In the data rows, the value 50 means zero.
Some points:
(56 63 45 49 62 55 37 68 74 47 53 28 60 45 48 71 65 43 50 44 58 30 64 44
 39 50 51 37 36 33 55 52 51 42 43 51 38 40 35 73 67 39 57 53 39 64 69 18)
(43 46 49 65 36 50 44 63 56 57 43 68 36 49 34 43 41 59 40 42 32 40 37 34
 29 32 17 16 26 41 34 52 47 60 41 56 44 61 52 49 45 56 63 45 57 56 37 52)
(56 52 57 51 53 49 52 56 49 67 59 61 59 49 56 54 51 47 60 57 53 55 47 60
 47 54 45 47 47 47 51 47 54 55 49 53 56 51 49 48 52 43 49 48 43 43 43 50)
(82 66 24 47 97 47 54 42 34 24 65 36 44 45 29 59 81 35 80 07 56 55 62 38
 26 27 00 34 66 44 18 57 43 43 80 49 10 37 56 48 40 44 33 52 54 26 31 78)
(46 49 56 50 55 53 55 46 48 42 38 41 44 45 47 48 46 44 39 38 37 33 36 46
 45 51 56 58 53 55 52 46 41 43 41 50 55 55 54 56 55 52 49 47 46 50 53 61)
(45 50 37 32 57 32 54 61 37 33 46 48 51 42 49 37 37 58 37 55 56 49 54 54
 71 61 67 51 53 58 40 47 49 60 36 44 61 38 55 33 41 57 62 36 42 36 43 52)
(50 52 48 49 48 55 48 42 38 37 35 38 34 43 46 51 46 49 41 40 40 43 40 57
 53 60 67 54 68 66 57 45 42 47 55 52 53 49 57 63 54 53 50 52 40 51 52 49)
(46 47 40 33 32 36 35 34 37 47 44 53 63 58 59 58 53 51 51 45 50 54 46 49
 46 49 59 54 50 62 57 57 58 55 57 56 57 57 54 57 52 54 52 45 44 44 42 51)
(58 59 64 65 63 65 66 62 61 59 53 52 52 42 45 42 46 52 53 56 62 64 59 66
 69 61 62 63 58 62 58 56 49 47 44 37 36 34 31 31 27 33 35 38 36 41 43 50)
(36 43 46 53 45 44 32 37 46 45 38 53 49 61 59 53 48 43 49 44 45 39 38 43
 57 50 43 54 52 50 56 53 61 52 51 58 55 55 48 55 49 66 58 61 41 50 58 58)
(49 60 55 65 68 64 63 67 65 56 53 55 35 68 44 46 37 43 65 54 53 68 70 64
 53 72 85 65 58 62 61 37 46 54 46 48 43 34 21 26 40 31 23 25 56 36 50 45)
(55 57 55 61 53 58 55 57 52 47 51 54 55 52 51 47 47 50 44 44 45 36 38 42
 47 40 42 52 44 46 49 45 40 47 47 50 53 52 50 45 52 48 50 49 46 54 58 53)
(46 47 55 62 56 63 66 65 67 66 56 64 48 58 55 55 62 62 53 53 53 51 49 48
 52 50 44 50 54 54 51 53 51 53 53 58 50 54 55 50 52 59 61 51 53 52 47 58)
(31 53 43 40 39 41 54 35 49 57 70 56 59 61 74 60 54 74 50 59 72 56 49 70
 50 44 48 67 61 75 62 67 60 54 55 66 58 54 60 44 57 51 40 38 71 55 55 52)
(41 43 43 55 62 60 62 66 49 60 61 65 56 65 58 58 51 56 48 51 33 43 27 38
 42 47 41 55 49 56 56 54 50 52 63 56 66 67 65 87 71 69 65 66 63 57 60 70)
(44 49 51 43 39 34 33 38 32 38 39 44 43 44 52 52 45 48 50 47 44 41 46 49
 54 54 57 60 57 58 58 52 53 56 50 47 56 60 55 53 51 52 45 57 37 41 47 53)
(65 43 50 39 66 49 46 73 48 51 66 63 52 60 55 38 26 47 37 58 37 31 26 17
 44 36 51 12 41 29 20 49 58 27 39 53 55 50 57 41 59 52 33 45 57 65 46 62)
(55 56 55 54 63 49 61 60 53 56 52 62 61 54 53 50 44 60 50 56 54 53 51 49
 59 44 47 43 42 45 42 49 49 55 49 54 57 47 53 47 50 48 49 42 42 37 35 38)
(52 60 22 61 54 50 26 08 39 63 61 25 33 51 46 45 40 30 21 70 22 55 55 28
 53 34 53 45 66 22 59 39 38 70 47 35 61 10 60 43 17 41 50 64 60 53 63 64)
(45 43 49 47 46 47 46 45 46 45 42 49 54 50 53 55 53 55 55 53 50 55 56 57
 62 59 62 64 65 63 62 56 50 53 56 57 57 56 57 53 55 54 52 47 46 48 50 53)
(47 51 55 54 49 50 41 49 53 59 59 59 62 47 46 38 49 34 38 37 50 37 39 38
 32 35 29 34 31 35 44 49 51 56 60 58 54 50 39 52 63 63 58 53 54 47 53 37)
(64 69 61 53 63 63 66 86 90 57 73 40 60 57 37 65 64 53 57 66 79 79 84 69
 47 52 62 50 43 52 55 49 52 41 42 54 36 62 46 63 55 50 59 64 30 62 75 40)
(53 57 66 44 32 32 43 37 47 45 39 42 32 29 52 38 52 48 65 50 39 41 47 47
 57 60 61 70 47 49 45 52 52 42 48 33 55 50 71 54 59 43 46 40 49 43 54 30)
(50 50 53 51 49 55 56 52 58 64 56 59 59 51 46 45 37 42 44 39 49 42 41 45
 39 33 33 33 32 45 44 41 45 51 51 49 48 49 49 41 47 46 52 48 49 44 48 42)
(31 36 41 42 53 58 60 56 56 50 45 41 41 35 39 41 44 50 56 58 59 57 57 54
 51 52 46 46 43 45 47 46 46 50 53 55 56 53 52 52 50 56 51 54 54 56 57 55)
(53 50 46 51 37 24 30 38 42 44 42 57 44 49 48 48 50 59 40 45 40 53 40 49
 48 53 48 44 53 50 52 56 48 50 51 54 43 58 47 47 47 58 56 55 51 55 42 37)
(51 53 52 51 38 42 37 44 36 36 31 47 35 43 34 42 42 55 48 53 49 56 59 61
 57 59 53 52 48 59 46 55 43 48 36 42 36 42 40 44 46 54 57 49 55 50 44 52)
(48 50 55 45 43 45 44 42 42 45 42 41 43 48 48 43 49 50 51 55 59 59 62 66
 68 66 61 60 56 56 54 52 44 42 44 45 41 43 40 42 44 45 44 47 48 47 52 56)
(59 56 57 53 54 50 53 56 61 54 55 52 57 57 48 50 54 50 51 57 58 50 56 54
 43 39 44 43 44 47 58 55 52 50 54 49 50 53 52 52 44 51 49 50 40 47 41 38)
(45 39 47 44 42 41 43 45 46 47 53 58 57 56 57 56 56 58 59 60 62 56 66 61
 65 63 66 60 60 62 57 57 54 54 52 51 54 50 51 51 53 53 51 52 53 56 53 57)
(49 42 52 58 51 47 46 33 36 35 36 34 38 39 40 46 45 45 45 49 46 44 46 54
 63 56 60 66 62 63 58 51 45 39 39 42 53 58 56 51 52 53 50 42 46 46 41 52)
(42 42 42 43 41 50 48 47 52 53 53 56 60 58 50 53 58 59 58 67 57 54 56 58
 69 59 61 56 58 62 57 59 53 62 64 55 48 54 56 54 54 57 53 52 55 53 59 49)
(33 37 65 66 40 64 61 54 52 62 43 59 64 54 85 61 67 32 50 54 50 80 59 57
 28 66 68 74 34 27 53 45 69 35 49 29 26 56 61 52 44 50 61 66 82 70 46 51)
(59 27 49 42 41 46 60 49 39 52 30 36 42 32 47 40 49 56 60 56 81 58 40 56
 42 52 39 61 61 39 45 28 46 44 43 55 51 65 43 52 68 30 61 70 64 60 44 55)
(55 38 80 40 37 55 63 48 46 49 61 57 57 49 48 54 55 43 46 36 28 29 41 26
 27 19 43 32 44 38 46 49 44 54 49 53 58 65 34 54 31 54 29 57 59 43 65 54)
(60 67 32 40 37 79 59 41 65 52 58 43 63 55 65 58 57 59 60 46 44 55 59 55
 64 59 38 39 36 43 47 44 69 56 62 46 69 32 38 36 58 39 46 38 38 63 44 30)
These points spread out most along one direction. Take the direction at right angles to it along which they spread out most. Go by this last direction. Where along it does each point below lie, from 0 to 99? 50 is the average, and the first point above lies past it. One standard deviation of the points above along it is 16.
(50 50 53 51 49 55 56 52 58 64 56 59 59 51 46 45 37 42 44 39 49 42 41 45
 39 33 33 33 32 45 44 41 45 51 51 49 48 49 49 41 47 46 52 48 49 44 48 42) 58
(47 51 55 54 49 50 41 49 53 59 59 59 62 47 46 38 49 34 38 37 50 37 39 38
 32 35 29 34 31 35 44 49 51 56 60 58 54 50 39 52 63 63 58 53 54 47 53 37) 54
(31 36 41 42 53 58 60 56 56 50 45 41 41 35 39 41 44 50 56 58 59 57 57 54
 51 52 46 46 43 45 47 46 46 50 53 55 56 53 52 52 50 56 51 54 54 56 57 55) 52
(53 50 46 51 37 24 30 38 42 44 42 57 44 49 48 48 50 59 40 45 40 53 40 49
 48 53 48 44 53 50 52 56 48 50 51 54 43 58 47 47 47 58 56 55 51 55 42 37) 33
(65 43 50 39 66 49 46 73 48 51 66 63 52 60 55 38 26 47 37 58 37 31 26 17
 44 36 51 12 41 29 20 49 58 27 39 53 55 50 57 41 59 52 33 45 57 65 46 62) 53
(44 49 51 43 39 34 33 38 32 38 39 44 43 44 52 52 45 48 50 47 44 41 46 49
 54 54 57 60 57 58 58 52 53 56 50 47 56 60 55 53 51 52 45 57 37 41 47 53) 26
(42 42 42 43 41 50 48 47 52 53 53 56 60 58 50 53 58 59 58 67 57 54 56 58
 69 59 61 56 58 62 57 59 53 62 64 55 48 54 56 54 54 57 53 52 55 53 59 49) 49
(59 56 57 53 54 50 53 56 61 54 55 52 57 57 48 50 54 50 51 57 58 50 56 54
 43 39 44 43 44 47 58 55 52 50 54 49 50 53 52 52 44 51 49 50 40 47 41 38) 63
(52 60 22 61 54 50 26 08 39 63 61 25 33 51 46 45 40 30 21 70 22 55 55 28
 53 34 53 45 66 22 59 39 38 70 47 35 61 10 60 43 17 41 50 64 60 53 63 64) 24
